Named moves (each a turn or a mirror), then the moves between two rows, first move first; the first pair answered
Vaso (before => after):
[ -3  10 -14   5  -4  11  -7  14   6   2   3] => [ -5  12 -14  -1  -4  14  -7  11   4   2   2]
[ 8 -8 -8 25 10 -4 -5 11  9 -8 -2] => [-12  11  -1 -19   8  11  -7 -10   5   0 -13]
[-12  -9   0  12   9  -9   7   7 -13  -2   0] => [-20  -1   2  -6   8  -2   6  -1 -16   0  -2]
susiv (before => after):
[-7 -1  1 -5  2 19 -5 10  5  8  5] => [-9  0  2 -3  5 19 -4 11  7  6  6]
[-1  6 -5  7 -1  0 -2 -6  6 -7 -5] => [ 1  3 -4 10  0 -2  0 -3  5 -7 -4]
[  4 -11   6   4  -5 -15   6  -3   5  -3  -6] => [  5 -10   8   0  -7 -12   4  -6   5   0  -8]
davus (before => after):
[ -5   9 -15  -1  -1  21 -11 -14  13   1  -4] => [  0   5 -13   4  -2  13 -14 -17  15  -5  -7]
[-11   7  -1  11   9  -5  -1  -1   4 -12  -1] => [  2  -2   5   6  -2 -16  -4  -9   3 -10  -6]
[ 6 -8  5 -4 -6  1 -3  2 -3  4  0] => [ 1 -4  3 -5 -2  9 -1  7 -3  6  3]
logog (before => after):
[  2   0  -7  17   0 -14  -8  -8  10 -15  -5] => [  7  -8  -4  22   2 -17   3   4   1 -11   1]
[-17   5   3   3  16  -4   5  -2  -6  -9  -5] => [-11   4   5  -2   8 -11  -1 -12  -3 -11  -9]
[  1  -5  10 -18 -11  -9  -8   4 -10   5  -5] => [ -6  -3   6 -12   0   1   1  18 -14   8   4]
[  5  -8   5 -12   1  -6  13   5 -10   4   4] => [ -9   5  -4 -12   9   9   7   5  -2   1   7]
Then:
Each pair is 2 to 3 moves apart.
[ -1  -1   4 -13  -5  -1   2  -7  -5   5  -5] => [-7  5 -9  7  5  6 -6 -1  8 -5  0]  davus, Vaso, logog
[-2  6 -7 -2  2 11  3  6  1  7  5] => [11 -3 -5 10 -4  0 -2  5  4  3  4]  logog, Vaso, logog
[16 -7 -1 11 -2  2 -5  6 -1  5  8] => [ 12   1   3 -10  -8   3 -11 -10   1   5  -2]  logog, Vaso, logog
[  6  -7   7   1  -3   0   7   6 -10   8   2] => [ 3 -7  2 15  2 -6  3  6 -1 -5  2]  davus, davus, davus
[ 8 -5 -4 22  5 -6  0 10  4 -9  2] => [ 19 -12   6   1 -12  -8  -2  -1  -2   6  -4]  davus, susiv
[-12   5  -2  -1   4   0 -10  -6   5 -10  -5] => [  5  -9   3  10  -4 -11  -5  -1   0  -7  -2]  Vaso, logog, susiv
[-27  21   6 -33   6  11  -1 -13   3   2 -10] => [  7 -18   3  27   6 -13  16  29  -6   1  10]  logog, davus, Vaso
[-13  10  -1  -5   8  12   7 -19   1  -7  -3] => [ -3   3   3  -1   0  -2   2 -27   3 -12  -8]  davus, davus
[ -3   6  -7   3  -7  -1 -17  -9  12 -11  -5] => [  3  -7   2  -2  -5   4   9  15 -12  11   7]  davus, logog, davus
[ 10  -6   6 -19 -16  -1  -9 -10  -4   6  -4] => [ 4 -8 -6 10  3 12  4 21 -5  6 14]  Vaso, logog
[ 17 -10   9 -26 -17   2   5  -5  -8  26   1] => [ 32 -19  -1   4 -18  -2  -6   2   5  20   6]  susiv, Vaso, susiv
[ 17  -9 -13  17  -3  -4 -21  -5  18 -14  -3] => [ 26 -22  10  -9 -12 -17   2  -1 -10   4  -4]  Vaso, logog
[ 11  -6 -10  25   2   0  -5   9   8   0   6] => [ -8  16  -9  -9   1  15 -13 -12  10   2  -4]  logog, Vaso
[ -5  -6   4  -7   4  -4  18  11 -16  -3  -2] => [ -9   1  -8  13  10  -3   4   8   3 -20  -2]  davus, logog, Vaso
[  9   9  11 -19  -2  12  10  -7   5  11   4] => [ 6  7 -1 13 12 13  9  9 13 -2 14]  davus, Vaso
[  9  -7   6 -10  -9   1 -11 -21  -8  -6  -8] => [ 15 -14   6 -11 -10   9  -3  -8 -16   8   0]  Vaso, davus
[ 2  8 -3 -6 -1  5 -5 -6  1 -3  0] => [ 8  0 -4  5  1  4  0  6 -2  1  5]  Vaso, davus, logog
[  8   3  -5  -2  -6  -1 -19 -15  18  -3  -8] => [  7  -2  10 -24  -8  -3   1  -9  -4  12  -8]  logog, Vaso
[ -9   3 -18  -3  -2  21 -16  -3   9   7   9] => [ -6   3 -14 -10  -8  14 -19 -16  11   3   3]  Vaso, davus, Vaso
[ 11  -3   7 -11 -17  -9 -15 -19   1   1  -9] => [  1  -5  11 -20  -5   2  12   4 -19  15   3]  logog, Vaso
[-1 -1 -1 -9 -4 10 -5 -1  0 11  4] => [  5  -5   2 -10  -8   1  -8  -7   0   7  -1]  susiv, logog
[ -2  -3   4 -10   5   4  17  15 -16  13   8] => [-17  15  -9  -1  16  15   0   5   5  -5   5]  Vaso, logog, susiv
